128 stands for zero in the data rows.
Here are some numbered points:
[138 131 131  95 139 132 150 139 130  94 135 139 159 133 142 128 129 153 103 143 120 110 119] 0
[128 112 170 155 134 119  89 122 162 115 138 128 114 116 125 119 113 105 116 142 128 115 179] 1
[138 105 172 165 158 114 130 151  88 149 135 115  89 121 139 131 107 131 163 118 142  72 175] 2
[152 107 174  89 103 109  92 112 131  90  95 173  76 111 142 134 150 151  91 182  75 107 135] 3
[153 130  97 127 148 138 165 129 129 123 154 133  92 178 160 127 112 144 150 110 140 108  97] 4
[142 117 147 142 156 127 128 102 149 147 145  99 109  85 116  92  97  95 119 145 136 135 148] 5
[155 122  93 134 130 146 137  91 166 118 147 142  97 149 174 125 116  83 133 160 118 156 127] 6
[149 139 145 125 150 104 152 132 121 111 139 110 134 104 141 112 119 141 118 174 117 127 170] 7
[125 115 175  98  99 132 121 103 105 172 101 133 134 103 135 110 176 129 108 163 143 149 114] 8
[109 105 161 180  84 118 132 121  99 155 111 136  60 103 117 142 117 143 127 135 140  87 123] 9
[124 150 125  99 154 131 163 157 141 130 164 109 141 140  87 101 119 168 109 140 121 142 107] 10
[141 108  83 117 102 110 107 112  89 112  97 154 109 132 138 126 119 162 126 120 123 104 137] 11
[ 88 137 123 173 120 140 135 118 145 111 119 108  94  98 126 131 145 130 150 118 163 128 109] 12
[168 149 132 139 131 126 167 138  87 148 100 121  92 150 178 128 125 108 128 134 118 145 158] 13
[118 104 139  99 150 150  91 128 182 147 157 122 116 176 135 121 122 108 121 166 107 161 125] 14
[119 139 141 156 117 141 147 149 125 137 141 145 139  95 111 154 140 111 106 122 147 111 125] 15
[ 82 140 141 130 103 114 164 108 168  72 157 111 126 142 174 128 123 108 106 146 176 126 104] 16
[124 117 119 147 107 132 105 140 131 168 129 133  96 127 112 129 100  77 108 128 166 142 120] 17
[111  93 129 108  81 103 111 142 107 134 133 146 102 125 123 136 108 157 120 105 129 103 112] 18
[144 105 117  87 108  84 112 147 135 113 147 140 149 169 146 107 103 129 110 142 140 136 164] 19
[149 121 129 101 140 137 134 119 149 153 153  99 152 115 140 106 167 130 132 178 148 157 104] 20
[116 143 162 149 134 120 174 150 115 156 139  87 101 151 148 109 116 124 132 128 138 137 152] 21
[159 141 103 113 168 118 135 135  94 148 115 100 132 124 128 132 143 128 163 109 124 137 131] 22
[124 119 142 113 136 128 141  77 141 131 156 129 106 129 173 126 121 120 127 155 146 110  99] 23
[174 135 112 133 178 111 111 106  92 169 134 115 144 141 113 163 162 126 210 100 131 147 116] 24
[ 67 120 164 126 114 170 103 106 162 135 129 148 108 158 167 130  92  89 105 122 136 101 116] 25
[116 159  89 127 109 104  85  70 122  95  82 150 146 129 108 118  95  75  90 132 156 146 167] 26
[128 146 133 126 176 161 152 166 112 131 105 114 156 175 161 128 132 137 141 123 118 124 164] 27
[146 133 159 118 142 100 136  90 168 114 164 121 110 129 121 117 101 134 116 158  86 149 157] 28
[ 92 104 123 150 115 142  94 110 147 153 152 132  79 149 126 119  92 114 108 142 121 125 133] 29
[110 106 134  82 151 142  92  97 147 126 148 152 119 174 168 131 112 108 102 157 148  98 114] 30
[165 124  72 149 110 155 174 101 112 136 119 121 129  93 181 132 142 100 122 137 174 132 113] 31
[157 128 163 132 148  99 144 140  88 150 154 130 133 134 110 113 116 128 155 102 142 117 151] 32
[138  73 102 137  96 129  88 133 133 130 101 135 145 104 150 133  99 116 142  98 122 112 168] 33
[107 156 172 121 122 122 161 164  76 121 122 146 155 141 140 140 154 137  97 136 170  94 117] 34
[108 130 189 110 126 132 136 107 155 123 173 163 160 150 137 120 118 107 106 132 126 117 157] 35
[148  96 115 147 134 152 140 178 149 135 146 123 105  72 107 149 131 156 144  94 118 101  88] 36
[108 111 149 167 110 119 109 142 156 116 133 116 109 102 118 111 116 130 144 127 105 127 170] 37
[112 113 135  93 115 154  99 133 189  96 132 147 159 146 142 123 118 110 112 119  90 137 133] 38
[137 112  89 138 130 152 105 176 137 135 137 124 131 117 103 123 131 135  98 131 146 129 141] 39
[147 138 110 111 151 137  98 163 134  82  96 127 161 152 123 148 133 134  94 130 130 123 116] 40
[173 135 115 139 133 113 208 106  95 136 129  99 107  93 142 120 119 181 152 115  98 114 113] 41
[146  92 115 140 143 155 138 177 148 141 151 123 109  78 106 157 123 152 139  89 126 100  79] 42
[ 99 159 123 189 117 161 157 112 120 156 113 130 108 126  99 158 149 112 124 116 139 147 106] 43
[176 130 196  91 141  97 180 133 142 143 159 107 114 106 152  96 101  81 143 108 125 151 122] 44
[116 146 107 132 110 123 140 111  92 102 119 167 149 167 161 129 155 130 147 127 159 126 135] 45
[150 131 121 153 139 132 168 149  92 120 132 132  81 106 120 126 120 176 104 117 148  84  95] 46
[117 129 114 134  83 113 142 153 117  97 105 136 161 127 116 133 126 163 143  90 103 127 150] 47
[107 153 145 142 100 142 168 147 153 134 173 125 151 110 110 123 136  83 101 149 161 152 121] 48
[ 98 139 166 119 109 138 175 154 141 124 163 128 139 125 124 138 138 159 123 135 106 127 100] 49
[ 66 117 132 111  80 122 129 134 167  82 165 119 121 164 138 117 121 160 115 137 151 106 100] 50
[ 87  95 131 138  65 107  87 128 116 128 106 127 130 120 151 128 139 134 136 129 155 108 150] 51
[139 106  85 113  92 119 115 113  89 119 100 145 106 128 134 115 127 157 128 114 127 115 143] 52
[130 136 117 129 177 147 102 108 169  89 105  96 160 118 154 173 134  89 140 147 120 141  97] 53
[143  97 179 108  98  96 132 136 152 111 157 145 128 130 164 114 100 133 118 121 111 104 146] 54
[ 88 139 191 183 136 166 162 183 132 167 127 111 119  91  88 136 124 129 132 107 104 129 143] 55
[117  79 165 128 137 119  42 125 148 134 144 159 115 128  95 133 151 148 131 171 120 102 153] 56
[130 119 124 101  97 134  94 109 150 131  99 119 143 116 157 117 118 110 110 155  92 161 142] 57
[174 126  88  86  96  83 157 129  78 112 109 131 152 115 133 127 142 183 152  98  96 135 114] 58
[141 138 161 125 141 109 142  87 166 111 156 110 102 122 126 118  99 126 117 167  86 149 170] 59
[153 142 109 116 151 130 101 163 129  88  87 125 151 151 123 144 145 141 104 136 124 122 119] 60
[153 157 104 110 179 123 141 155 132 126 146  96 179 137 109 121 172 156 139 138 146 168  92] 61
[118 147 102 125 182 135 102 106 168  91  98 102 155 119 154 176 139  86 141 143 131 150  94] 62
[147 124 113 151 128 130 171 149  90 121 130 134  78 111 121 123 123 170 101 128 150  82  97] 63
[122 150  77 107 155 165 170 107 118 119 150 132 115 182 139 104 128 157 119 132 149 121  92] 64
[ 95 140 108 175 159 142 109 157 130 121 109 100 127 128 105 150 155 144 135 138 155 116 115] 65
[156 105 133 126 112 151 144 183 145 143 145 138 112 104 128 112 178 138 132 150 103 159 132] 66
[151 134 105 142 158 177 146 139 134 148 128 145 111 176 170 121 137 115 134 163 120 151 131] 67
[ 92 143 132 107 139 109  91 195  89 127  99 118 153 158 115 128 138 145 131 104 160 123 149] 68
[141 123 145 129 122 109 149 159 140 170 159  87 136 110 137 120 119 104 154 117 156 163 119] 69
[146 142 144 140 168 148 200 104 155 154 180 121 100 158 142 126 107 101 158 108 144 134  96] 70
[146 124 112  97 126 107 122 138  82 102 119 158 100 158 128 109 132 143 107 147 140 104 157] 71
[137 148  94 133 166 160 132 146 152 119 121 117 159 142 146 135 110  92 138 117 127 158 149] 72
[127 113 186 102 127  76 121  93 106 176 169 106 125 109  94  76 114 149 143 133 136 135 137] 73
[175 115 109 101 138 115 128  96 157 151 162 115 134 111 148 121 135 117 145 136 177 136  78] 74
[185 138 109 130 177 116 113 114  97 162 133 113 136 134 108 155 152 113 198 101 130 145 118] 75
[165 116 105 163 138 107 117 127 100 165 134 129  97 112  89 110  92 102 121 143 155 139 172] 76
[120 151 127 102 158 132 167 153 145 129 166 107 145 132  87 103 115 163 110 126 127 135 111] 77
[118 104 112 131 134 154 108 169 123 148 127 122 142 111 110 146 142 130 121 112 169 101  73] 78
[144 135 156 119 141 103 133  90 170 112 163 118 105 130 121 117 104 126 116 165  85 141 167] 79
[ 94 115 101 134 115 134 108  95 142 103 116 109 105 115 137 163 113 137 137 113 130 115  69] 80
[147 119 120 150 138 126 174 145  91 123 127 128  85 102 105 125 123 176 107 120 152  86  86] 81
[134 154  65 168 115 138 177 150 129  91 103 114 119 127 119 149 120 155 123 102 125 135  73] 82
[ 91 137 106 151 107 168 116 125 148 150 135 137 137 116 109 141 133  99 119 117 148 150 116] 83
[120 145 142  78 110 123  93  99 147 108 118 154 146 165 137 100  95 103 100  97  76 161 143] 84
[172 127 191 102 145  96 165 137 145 141 158 106 113 105 158 100 100  82 146 109 132 154 123] 85
[148 135 113 157 107 138 112 130 105 132  99 163 133  83  87 151 138 139  99 134 113 108 143] 86
[120 148 116 146 142 161 127 128 126 119  97 121 115 124 150 122 158 105 117 160 147 144 135] 87
[100 117 144 130 118 121 104 101 122 122 127 157 151 112 138 156 131 114 133 118 128 102 145] 88
[134 150 100 124 136 148 178 164 140 130 150 110 152 102  96 111 173 149 135 125 124 160 101] 89
[ 87 148 136 118 146 109  94 196  93 122 102 112 147 170 111 121 133 148 128 101 170 117 160] 90
[127  88 176  95 173 115 108 136 162 149 172  81 116  91  95  85 104 158 111 138 117 103 126] 91
[151 125 101 134 146 140 172 128 125 128 152 135  93 180 159 128 115 148 151 111 136 112  97] 92
[152 124 107 105 131 105 121 140  76 102 114 156 101 161 123 106 130 146 114 142 139 108 164] 93
[131 105 152  98 141 130  89 119 116 170 141 151 150 124 123 148 136 108 133 124 132 119 128] 94
[131 125 144 143 131 131 163 148 142 144 149 111 116 137 154 146 115 133 171  75 127 116  82] 95
[ 98 149 146  94  83  93 114 117 134  87 118 134 122 190 156 114 127 112  91 147 134 152 147] 96
[123 148 115 126 183 147 107 107 168  97 100  88 146 111 156 175 144  89 138 145 120 141  87] 97
[151 169 132 113 166 118 131  88 131 154 132 105 117 133 101 128 128 116 115 156 107 177 106] 98
[111 145 115 162 173 146 159 130 141 141 160  74 116 112 135 127 154 132 161 148 157 138 104] 99
[104 120 119 102  87  92 131  93 127 112 154 176 179 166 169 142 123 122 156  98 151 109 140] 100
[122 156 151 144 130 128 171  99 118 112 129 133 130 125 129 135 113 149 135 108 105 104 136] 101
[122 139 127 156 157 122 121 103 166 123 160  96 116 124 112 129 115 101 129 155 145 165 115] 102
[156 145 113 117 141 102  93 165  91 120  91 127 131 146 100 135 134 155 115 132 105 143 141] 103
[124 137 106 159 112  91 180 142 100 119 144 111  75 126  85  95  58 172 148  48 114 111 143] 104
[132 139 148 162 158 157 131 152 134 129 118 118 127 125 129 145 154 108 106 175 138 124 140] 105
[148 172 112 114 175 141 116 126 134  86 120 138 165 159  86 151 123 150  90 151 113 125 113] 106
[ 90 125 133 166 136 150 115 113 179 119 134  99 100 128 130 113 138 100 113 157 152 138 131] 107
[136 137 133  81 137 121 142 130 121 125 161 148 161 126 112 131 147 154 117 150 119 129 124] 108
[190 119  84 142 133 119 156 140  70 168 121 113 161  91 124 120 172 155 144 155 178 138 108] 109
[120 139 105 161 111  88 178 142 112 111 147 109  84 128  88 104  68 175 146  51 119 110 142] 110
[118  66 151 140  89 132  89 163 158 134 141 141 125 132 146 127 125 131 106 140 162  88 136] 111
[116 120 165 136 123 151 137  72 130 142 145 159 120 103 164 135 162 114 161 141 124 116 132] 112
[ 94 125 147 103 131 126  99 116 140 111 132 124 119 164 123  97 134 140 126 158 113 133 155] 113
[125 154 132 112 171 168 121 158 167 105 133 125 141 159 117 133 138 126  73 178 129 139 107] 114
[178 125 192 103 142  93 165 139 137 145 164 110 106 111 150  98  97  78 145 105 131 152 129] 115
[160 105 100 128  94 125 146 105  99 119 116 155  96  89 129 121  95 158  94 146 108  89 150] 116
[147  74 130 121 118  95  81 123 133 137 153 137  97 143 112 107 131 165 145 173 116 117 173] 117
[135 105 105 175  84 127  98 139 153 136 145 142 134 102  74 113 123 142  91 153 125 144 155] 118
Which five points above are nearest to each new point? Their numbers follow each, nearest first.
[107 114 181 138 109 142 161 144  83 180 122 113  92 139 173 121 151 115 164 121 178 111 105] 21 95 9 69 2
[131 101 145  99 129 133  89 127 119 160 136 151 150 122 120 152 137 114 123 124 127 115 117] 94 88 108 78 15
[143 131 124 143 152 176 159 125 145 137 117 137 114 179 172 126 137 112 131 156 125 148 127] 67 87 6 27 92
[126 131 113 132 113 134 152 178 130 108 107 110 110 149 142 126 136 151 145 119 108 131 119] 47 82 60 0 92
[ 71 144 186 178 131 169 157 184 137 153 135 112 110  94  88 140 128 128 124 109 102 130 138] 55 15 49 37 43
[186 122  90 138 137 121 153 130  70 171 120 121 152  94 123 125 173 150 138 143 181 134 106] 109 22 31 20 74
[ 94 149 147  90  83  94 117 116 132  86 115 133 123 182 148 114 125 115 101 139 125 156 141] 96 113 84 19 57
[132  90 104 130  95 124  96 129 140 140 115 131 152  97 156 131 103 109 135 101 125 116 165] 33 88 51 57 37
[ 95 132 133 124 109 141 109 142 167 122 141 127 147 128 102 136 139 118 116 147 119 159 119] 83 38 48 113 107
[119 129 149 136 118 106 141 121 141  86 130 135 119 144 146 158 131 144 145 114 132 109 103] 101 80 88 0 95
[110 138 131 154 154 157 163 152 131 161 137  87 101 169 133 122 115 159 175  86  90 118 121] 95 21 92 4 27
[161 144  83 136 144 135 158 119 100 124  97 110 111 103 137 146 129 133 135 115 125 133 103] 22 82 41 31 87
[126 151  86 134 148 137 146 113  80 138 115 134 151 124  99 120 134 167 145 108 143 122 118] 22 101 52 45 11
[ 92  98 127 142  69 108  81 125 122 127 111 128 130 123 147 129 149 134 132 135 156 105 144] 51 88 111 18 33
[161 146 112 109 165 118 132 138  94 153 121 106 138 134 132 135 141 121 167 117 123 137 116] 22 75 24 32 61
[110 107 156 163 113 117 113 133 156 118 135 108 114 106 121 105 121 132 150 131 114 126 170] 37 1 5 113 107
[121 154  76 121 105  99  85  82 119  91  81 146 157 120 112 108  96  84  91 131 152 153 160] 26 57 84 52 11
[100 112 134 136  41 107 141 128 110 109 134 161 103 118 126 124 134 146 107 110 170  93  98] 18 51 9 50 52
[104 103 161 161 106 120 111 143 155 118 142 113 108 103 118 107 114 135 146 124 108 122 167] 37 1 54 113 29
[149 150 109 126 146 116 123 110  86 132  96 124 150 144 101 121 126 153 123 127  94 154 153] 103 22 98 60 52
[159  92 102 143  85 128  91 126 159 131 103 131 122 101 116 125  75 110 114 110  99 150 149] 33 57 118 37 17
[113 144 143 141 132 149 131 160 143 132 131 143 142  99  81 161 108 111 103  93 114 130 107] 15 83 78 86 39
[ 78 146 150 157 113 121 166 111  93 120 114 126 120 134 104 136 146 205 141 113 103  90 121] 101 49 47 81 46
[192 123  83 134 131 114 168 127  64 162 126 113 160 105 127 123 172 147 143 155 175 136 108] 109 22 31 20 61
[128 111 134 156 156 148 130 151 103 169 122 125  90 136 137 121 121 115 153 118 138 109 170] 2 21 32 13 76
[142 146 154 143 145 124 177 139 131 128 145 115 106 149 144 118  90  99 138 117 129 142 160] 21 13 32 115 85
[138  87 102 134  87 115  93 131 136 130 109 132 140 103 147 131  99 121 130 100 125 114 153] 33 51 52 11 88
[112 140 137 127  96 143 158 136 169 134 167 134 178 125 137 130 147 108 131 126 137 159  90] 48 49 83 15 89
[135  83 102 128 102 125  92 138 148 141 111 128 143 102 144 131  96 116 126  97 118 123 164] 33 57 37 88 51
[114 118 159 165 106 124 119 139 150 115 132 108 109  98 113 110 118 130 141 125 107 127 170] 37 1 5 12 7
[146 124 110 157 103 143 112 131 100 131  93 159 134  87  90 155 132 143  96 140 108 120 143] 86 15 118 116 39
[ 93 142 125 143  95 157 129 166 161 118 117 118 128 105 113 140 137 129 132  86 113 155  84] 83 12 49 15 80
[185 122  90 139 142 123 166 131  69 176 126 115 159  98 129 122 182 151 143 146 174 133 106] 109 22 31 20 61
[138 128 106 128 156 140 141 136 131 132 143 137 128 147 159 123  82  92 126 101 162 111 147] 72 4 92 17 32
[110 118 140  91 152 137  98  94 143 124 144 147 109 175 157 137 102 105 103 159 143 100 120] 30 23 25 14 113
[139 133  62 165 102 144 112 138  81 131  87 136 143  94  71 133 128 171  86 123 117 114 136] 86 39 52 11 118
[168 118  90 144 116 150 186 102 105 144 126 121 128  98 177 126 143 108 136 136 169 136 110] 31 109 74 87 23
[133 144 114 109 168 168 122 161 164 106 128 126 151 150 116 137 134 122  75 163 138 134 105] 114 40 106 60 0
[127  94 167 123 122 112 101 141 175 125 157 143 128 112 134 145 101 107 135  88 116 105 117] 54 88 1 94 38
[ 90 129 147 105 131 123 106 117 135 105 133 123 111 165 130  99 130 137 128 158 104 126 163] 113 96 79 28 1
[118 119 164 122 140 151 117 126 192 148 160 103 116 145 149 123 143  97 132 170 121 170  93] 14 102 20 107 23
[155 158 108 112 184 126 149 153 137 129 142  93 186 147 105 128 160 152 149 135 140 167  82] 61 89 10 77 22
[136 154  64 175 124 139 178 140 129  94 106 113 119 123 127 154 113 150 122 107 135 134  71] 82 46 80 63 81
[109 149 164 153 140 115 172 154 112 151 137  82 105 144 138 104 116 125 133 128 136 138 159] 21 32 69 13 7
[131 134 123  96 130 114 127 124 102 149 129 105 130 184 131 121 141 159 154 108 105 143 119] 22 103 113 108 92
[139 129 112 178 106 132 152 180  86 128 120 171 136 114 103 170 138 143 122  90 163  77 126] 15 86 46 63 81
[148 135 116 160 112 136 126 119  94 135 101 159 134  83  95 147 135 136 105 135 111 109 146] 86 15 116 88 52
[140 128 148 139 132 106 156 154 141 171 161  83 129 105 137 124 122 102 160 121 161 154 112] 69 85 21 99 115
[109 146 156 124 163 159 127 154 153  98 136 132  77 198 142 157 162 155 108 177 108 130  95] 114 105 67 14 113
[160 136 105 113 167 117 134 135  94 152 116 112 124 133 123 139 141 131 166 107 118 145 129] 22 75 24 32 103
[107 141 140 125 119 147 165 142 179 154 162  91 151 134 131  92 112 101 100 135 156 170 124] 48 69 102 77 107
[114 121 116  85 110 136  93 117 132 126 102 130 151 119 160 160 115 104 122 117 105 135 104] 57 88 38 94 80
[119 123 149 117 139 129 135  90 127 136 166 161 132 155 152 143 134  99 136 140 170 118 124] 23 30 112 35 88
[162 146 126 152 146 105 177 146  72 171 133 135 116 115  87 103 111 133 158  87 110 142 171] 32 22 76 104 21
[154 130 110 138 136 116 139 138 119 148 127 100 146  99 124 140 147 143 179 112 126 154 123] 22 75 69 24 89
[156 148 102 111 173 119 133 134  97 150 113  94 142 125 122 131 142 138 174 106 122 145 124] 22 75 24 61 32
[162 127  88 141 109 146 174 112 109 140 118 121 121  97 174 128 143 109 130 142 167 135 118] 31 87 13 109 74
[104 148 151 100  81  99 107 117 127  88 106 137 125 190 151 113 122 115 105 146 129 152 139] 96 113 84 19 57
[126 122 134 147  82 123 134  88 162 122 159 138 120 135 155 130 117 112 126 125 134 128 113] 23 6 16 88 29
[125 154  83 127 105  99  84  86 130  87  85 153 157 126 107 119  90  81  96 126 149 154 164] 26 57 84 88 96
[148 158 104 115 177 129 155 153 125 134 142  92 191 129 105 120 161 155 144 134 143 171  93] 61 89 10 77 22
[179 126  86 142 138 125 160 123  70 179 123 116 162  91 124 123 182 149 149 151 168 143 110] 109 22 31 20 61
[138 152  55 174 122 137 177 145 124  87 107 111 118 129 119 151 109 148 121 105 127 137  71] 82 46 80 63 81
[131 152  63 169 126 135 172 138 125  93  97 110 110 128 110 154 115 154 125 100 135 130  73] 82 80 81 46 63
[113 112 186  97 126 162 108 158 161 140 131 133 124 158 177 152 184 118 120 206  97 156 114] 14 105 114 66 20
[112 137 153 133 159 165 127 156 155 111 130 131  80 196 134 151 162 160 102 177 106 127  92] 114 105 67 14 113
[183 118  89 141 132 122 160 138  74 171 121 119 159  96 121 121 173 146 141 154 178 144 110] 109 22 31 20 89
[110 107 157 160 109 123 118 140 154 120 132 112 115 102 118 107 114 139 146 127 107 126 168] 37 1 5 113 54
[125 124 121 108 141 135 150 144 146 109 156 138 150 128 145 128  91 131 125  97 117 100 137] 0 101 54 108 38
[147 109 110  78 131 133  94 114 176 133 138 121 161 131 118 111 136 131 170  81  66 176 105] 38 84 57 14 94
[167 124  76 137 110 156 175 107 112 133 113 117 132 100 177 132 135 101 124 138 166 139 107] 31 87 74 6 109
[141 111 129 104 131 100  99 115 135 140 157 136 149 121 102 131 100 130 133 121 142 126 128] 94 108 88 32 19
[172 132 106 108 159 113 123 115 113 121 124 111 123 167 120 126 132 170 125 141  82 145 138] 103 22 60 98 108
[ 94 153 151  96  80 100 109 118 134  84 118 134 124 181 146 111 122 113 103 142 121 146 144] 96 113 84 19 57
[129 103 148  97 138 132  85 119 129 166 140 155 156 132 128 153 133 110 135 134 122 120 124] 94 88 108 30 56
[102 151 152  93  81  95 118 108 134  87 112 136 122 189 153 115 128 111 101 147 129 160 151] 96 113 84 19 57
[153 150 128 105 110 104 132 132 115 101 110 134 120 131 108 132 134 153 118 120  87 156 115] 103 47 108 0 60
[142 152 153 122 103 111 206 147 108  94 135 149 102 139 142 126  92 137 107  72 112 109 100] 101 46 95 63 49
[ 92 122 139 106  78 147 106  89 123  94  90 168 122 129 186 144 127 122 124 103 104  96 108] 88 25 80 51 11
[ 91 124 150 109 128 123 104 107 142  95 128 117 116 166 138 100 137 132 122 156 112 123 158] 113 96 1 79 28
[145 147 160 122 150 106 148 122 118 113 143 104 132 110 139 110 115 134 115 168 120 122 162] 7 59 79 28 0
[148 162 128 124 153 120 129  90 127 158 126 104 111 125  95 134 124 105 122 153 111 175 108] 98 102 5 22 28
[119  58 150 138  92 132  93 174 149 145 141 144 116 118 138 114 141 140 119 134 156  94 142] 111 51 18 39 56
[146 167 108 121 184 133 120 120 130  79 125 125 173 163  84 149 131 144  86 151 114 128 115] 106 40 60 114 0
[126 102 138 100 141 147  95 125 177 154 156 121 119 169 129 122 122 112 120 157 101 167 125] 14 113 38 29 57
[107 133 153 152 117 108 113  78 116 148 143 151  97 168 132 122 115  84 125 154 151 136 162] 29 1 17 113 88
[117 149 157 140 152 143 175 125  87 123 118 103 124  92 119 131 167 176 142 155 108 103 121] 101 41 49 7 81
[108 111 155 162 106 112 117 143 153 111 142 111 115 104 109 110 118 134 146 117 102 121 165] 37 1 54 47 113
[147  82  98 145  76 122  99 131 156 130 110 134 109 110 128 129  74 112 119 110 104 132 141] 33 37 57 17 29
[ 92 116 140 107  72 148 103  93 127  89  84 169 125 128 178 155 129 120 120 111 110  95 104] 88 80 25 51 11
[ 93 102 130 143  77 105  88 120 116 135 109 122 131 124 144 122 149 132 137 131 158 114 139] 51 88 18 111 52
[104 110 163 161 102 120 112 133 156 114 140 108 107 112 122 108 110 133 146 125 104 119 165] 37 1 113 54 29
[156 135 106 158 112 141 120 131  90 134  95 162 136  86  94 142 136 135  96 138 116 113 149] 86 15 116 39 52
[119 145 165 151 133 117 167 157 116 156 131  83  92 147 144 108 113 127 130 131 138 140 160] 21 13 69 32 7
[151  90  95 151  72 119  94 129 163 126 108 130 115 104 120 126  77 112 114 104 103 137 144] 33 118 37 57 17
[121 120 159 124 139 131 146  80 140 123 149 136 115 122 168 119 115 117 119 160 147 102 111] 23 112 30 35 16
[112 147 164 148 133 115 179 164 116 151 141  85 100 146 143 101 112 124 135 132 139 124 158] 21 32 69 13 7
[153  91  90 150  75 123  92 124 163 127 107 122 109 107 130 135  79 100 118 107 100 137 146] 33 57 37 17 118
[112  79  98 131 131 151  97 138 134 155 142 116 106 143 169 105 112  89 138 132 201 111 122] 17 111 29 30 78
[ 99 160 176 155 109 101 184 142  95 111 128 117 126 129 128 139 145 168 159 105 114 111 127] 101 49 47 21 34
[116 117 125 143 116 131 142 128 139 131 146 121 141  56  78 128  97 131 122 100 117 109 127] 15 36 37 42 86
[150 160 111 101 172 130 147 158 135 132 149  99 180 127 109 122 170 155 144 140 145 161  85] 61 89 10 20 77
[131 112 133 124  60 102 137 126 159 116 140 140 118 103  97 106  76 128 102  84 105 137 115] 18 54 37 47 118
[136  90  96 127 103 128  93 123 140 136 114 133 146  96 143 128 100 121 141  94 119 114 157] 33 88 52 11 51
[124 146 145 128 149 164 129 168 147 108 122 137  90 192 137 154 169 158 108 173  95 134  95] 114 67 105 60 40
[ 97 120 141 134 132 146 117 124 146 110 124 133 133 139 164 153 137 114 132 141 143 104 126] 88 87 23 105 25
[118 113 108 102 131 142  99 127 151 118 111 111 150 129 142 138 130 133 132 145 118 132 125] 57 38 40 60 0
[137 117 115 120 113 118 116  75 125 140 126 134 111 140 141 105  94 113 120 149 101 152 154] 57 28 79 6 29
[119 156  87 129 107 107  85  87 131  90  83 146 163 127 110 120  97  78  93 131 147 162 160] 26 57 84 96 88
[118 147 143 131 156 158 129 159 159 111 127 142  79 188 128 143 161 146 103 167  94 136  95] 114 67 105 14 113
[178 132 135 141 140 121 213  92  93 141 127 102 107  93 142 118 114 173 152 112  96 107 115] 41 101 46 81 63
[115 125 112 144  83 120  78 119 139 114  85 129 129 108 107 129 160 113 119 153 119 170 132] 57 87 118 83 51
[103 140 152  92  76  88 102 114 135  82 115 134 125 183 154 109 122 115 108 140 121 149 148] 96 113 19 84 57
[ 92 102 140 114 119 118 103 100 162 126 136  93  99 140 141 113  83 118 139 105 125 132 119] 29 80 113 25 23
[105 145 159 159 140 123 177 157 107 157 135  83 109 140 140 107 117 126 133 131 135 132 158] 21 69 32 13 7
[153 130 106 159 105 142 128 129  93 138  97 161 136  91  90 149 123 131 100 138 114 116 149] 86 15 116 118 39
[100 110 160 158 107 126 111 136 160 119 139 103 116 103 124 106 108 128 137 139 110 124 175] 37 1 5 107 113
[154 106 164  93  99 111  93 121 142  83  97 163  82 113 148 139 146 149  88 172  67 112 125] 3 57 54 116 0
[ 90 126 149 113 138 133  94 110 144 103 130 118 116 166 126  89 134 134 132 161 105 131 171] 113 1 14 79 37
[128 119 138 119 131 125 144  80 137 136 153 138 107 119 159 119 116 114 116 155 147  97 114] 23 112 30 5 74
[166 165  94 123 132 122 148 153 100 153 112 135 131 146  89 116 138 138 105 125 115 182 117] 103 22 98 89 10
[112 142 194 153 127 111 170 119 175  97 161 126 111 122 179 135 116  78 138 120 169 111 126] 16 23 85 35 54
[114 139 146 134 155 173 126 157 151 105 124 135  82 197 137 145 164 155 101 171 107 126 101] 114 67 105 113 87
[136  81 100 137  95 118  84 131 134 134 104 129 141 108 146 128 101 118 134 110 116 116 159] 33 51 52 11 88
[129 103 157 101 138 130  78 128 116 167 132 153 152 122 124 146 143 111 133 131 123 116 122] 94 88 56 108 8
[ 89 135 146 175  68 140 173 120 127 134  90 106 134  78 141 108  98  93 103 111 111 144 175] 37 15 101 21 83
[110 150 168 147 147 117 167 153 121 153 140  86 105 151 143 103 115 128 136 133 133 134 157] 21 32 69 7 13
[155 114 101 130 135 116 130 116 149 136 132 108 140  93 138  87 111 114 128 149 146 152 173] 5 7 76 57 102
[121 139 149 129 108 131 132 105 174 116 157 168 156 124 109 108  99 100  79 135 105 147 139] 35 38 28 79 84
[179 134 116 150 135 108 212 101  98 139 138 103 108  87 126 118 119 182 149 111  86 111 123] 41 101 81 46 63
[114  60 140 140  82 141  87 166 151 141 141 148 119 124 146 126 126 133 111 137 160  89 135] 111 51 18 33 39
[116 161  86 126 108 102  82  77 119  87  84 144 152 130 110 119 100  87  95 136 143 152 167] 26 57 96 84 88
[150 146 113  99 183 137 148 161 134 132 147 102 194 139 116 118 178 154 143 138 150 164  89] 61 89 20 10 77
[156 147 121 114 111 112 120 127 124 102 110 130 112 135 108 130 128 156 120 123  75 149 118] 103 60 47 52 11
[ 72 161 200 171  89 113 134 136 135 145 116  92 165  48  57 115 122 127 132  91  82 159 157] 55 37 15 47 101
[136 104 107 125  98 120 114 109  86 184 115 132  99 111  98  84 137 150 142  96 145 153 115] 52 18 11 17 76
[104 122 138 114 109 146  91 130  85 164  94 161 160  93  92 139 141 126 105 143 119 117 171] 86 88 94 8 15
[151  94 142 142 141 121 111 100 151 157 150 101  93  85 106 108 122 150 152 129 116 133 110] 5 91 37 102 73
[132  82  98 132  95 130 100 133 139 139 113 128 142 101 152 136  99 111 141 105 121 107 152] 33 88 51 52 37
[143 175 102 119 183 139 120 122 130  84 123 132 166 163  83 149 129 124  89 146 128 126 115] 106 40 60 114 0
[145 175 102 126 175 136 126 132 134  85 122 129 165 156  90 149 131 138  86 148 118 126 108] 106 40 60 114 0
[116 101 132 105 105 140  90 144 123 159 124 148 115 115 105 139 136 151 122 106 101 110 102] 18 94 78 88 52
